One turn moves every row onto another: examples first, then more rows asked
zekir: [  3  -8  10  13   0   3  -8 -20  10  -5  19  -4   9]
sud: [ -2   1   2  14   7  -7   2 -12  29  -7  22  -3   4]
Pibel: [  5  -3   6  25   2  -6  -4 -17   4  -2   9   0  14]
venol: [  0  16   4  16   7  -1   5 -12  15  -7   5  -6  14]
Bobe: [  6  -3  -2  22   8   2   1 -15   6  -2   9   2   7]
muvuv: [ -3  10  10   1  -1  -7 -10  -7   8   7   9  -5   4]
vezi: [  5  -5  15  10   4   1  -2 -19   7   0  20  -8   0]
Rigu: [ 11   6   8  25  -4 -10   7  -7  22  -9  11  -1   2]
nimo: [  8   0   3  11   5   3  10 -13   8 -15   9  -6   3]
gumo: [  8  12   9   8  -1 -16   2  -4   3  -7   6  -4  -4]
Zema: [  4  -3  10  19  -7   1 -11  -4   3  -7   3  -4  -1]
bivel: [  5   6   5   2  -1 -11  -5  -5  31  -7  12  -2   5]
Mek: [  3   1  -4  17 -11   5  -7  -9  11  -9  13  -6   4]
fud: [ 4 -2 11 -3 -1  2 -9 -9  1 -8 14 -1  6]
geb: [  7  -7  10   6  -5 -11  -8   1  15  -1  21  -1  -3]
dut: [ 10  10  16   8   6 -11   5   6  12  -9  11  -4   0]
toda: [  6   4   0  11  10 -10  -4   5  19  -9  14   0  -5]
duv: [  4   6  -4  14  -1 -14   7  -8  18  -3  19  -3  -5]
dozon: [  4   2   8  11  11 -12  -8  -6   4 -14   6   3  15]
zigi: [-2  9 11 15  9 -1  3 -4 16  2 15  8 16]
kor: [-2 12  9 16  9 -8 -5  3 21  1 14  6  4]
Muviv: [ 0  7  0  0  2 -1  5  4 15 -9 20 -1  3]
Sez: [  2  11   8  26  -2 -17   2  -9  10 -10   7  -2   8]
roge: [  5   9  13  11   0   1   3   7  21 -12  12  -1   8]
bib: [ 5  3 10 16 -2 -1  0 -1 29  2  9  1 -2]
rut: [  0  -1  10  15   7   1 -14   0   5  -2  21  -7  13]
voro: [ 5 -2  6 -3  2  6 -4 -1 18  0 20 -3  3]
kezus: [ 0 -2  6 17 -7 -9  1  5 16  4 20 -3 -1]
kosig: [  9  -1   5   9  -5 -11  -6  -7  13 -13  12 -14  -6]
Lur: [ 0 -4  6 15  3  5 -2 -7 25 -4 22 -1 13]
Sapil: [  3   3  11   6  -2 -11  -6 -21  10  -1   1  -4   6]
mavi: [ 2  9 17 12 -1 -7 12 -9 24 -7 18 -7  8]
fedi: [  4   5   1   5  -2  -3  -3 -14   7   1  18   1  20]
rabak: [  5  -4   7   8  -1  -7  -7 -20   4  -9   4  -9   7]
zep: [  6   6   5   9 -11  -4   3  -1   5   2  10   9  12]
Tuv: [ 7  3  9  9  5 -8 -5 -7 -5 -7  4  3 11]
vup: [  5   6   5   7   5   2  -6 -18   3  -5  12  -4  20]
lok: [  8   6  14   2  17  -2  -3 -15  13  -3  12  -7   4]
fov: [ 10  -4   9  13   2  -8   2  -6   9 -12  22  13   6]
Pidi: [  4   5   9   6  -5 -11   1  -5  22  -7  14 -19   3]
zet: [ 5 19  2  8 -3 -2 -1 -6 23 -8  8 -3  8]
Todom: [ 3 -1 13 14  7  1 -9 -6  1  0 18  7 14]
Rukat: [  1  15   0   8  -3 -12   3   2  14  -9  19  -9   7]
pak: [  1   1   9  21  -2  -6 -14  -6  17  -1  10 -11  15]
Luvu: [ -2  11  12  21   4  -7   6   3  14   0  16 -10   1]
dom: [ -2  -5  16  17  10 -19  -6  -8  12 -10  15  -4   7]
livu: [  3 -10  13  15  -3  -7 -11  -8   1  -3  11   1   2]
bov: [  8  -1  15   2  -7  -5  -4  -8   2 -16  17   1   9]

vup -> Todom
Luvu -> mavi
Bobe -> fedi
Now find these:
zep -> pak
Pidi -> dut
kosig -> gumo

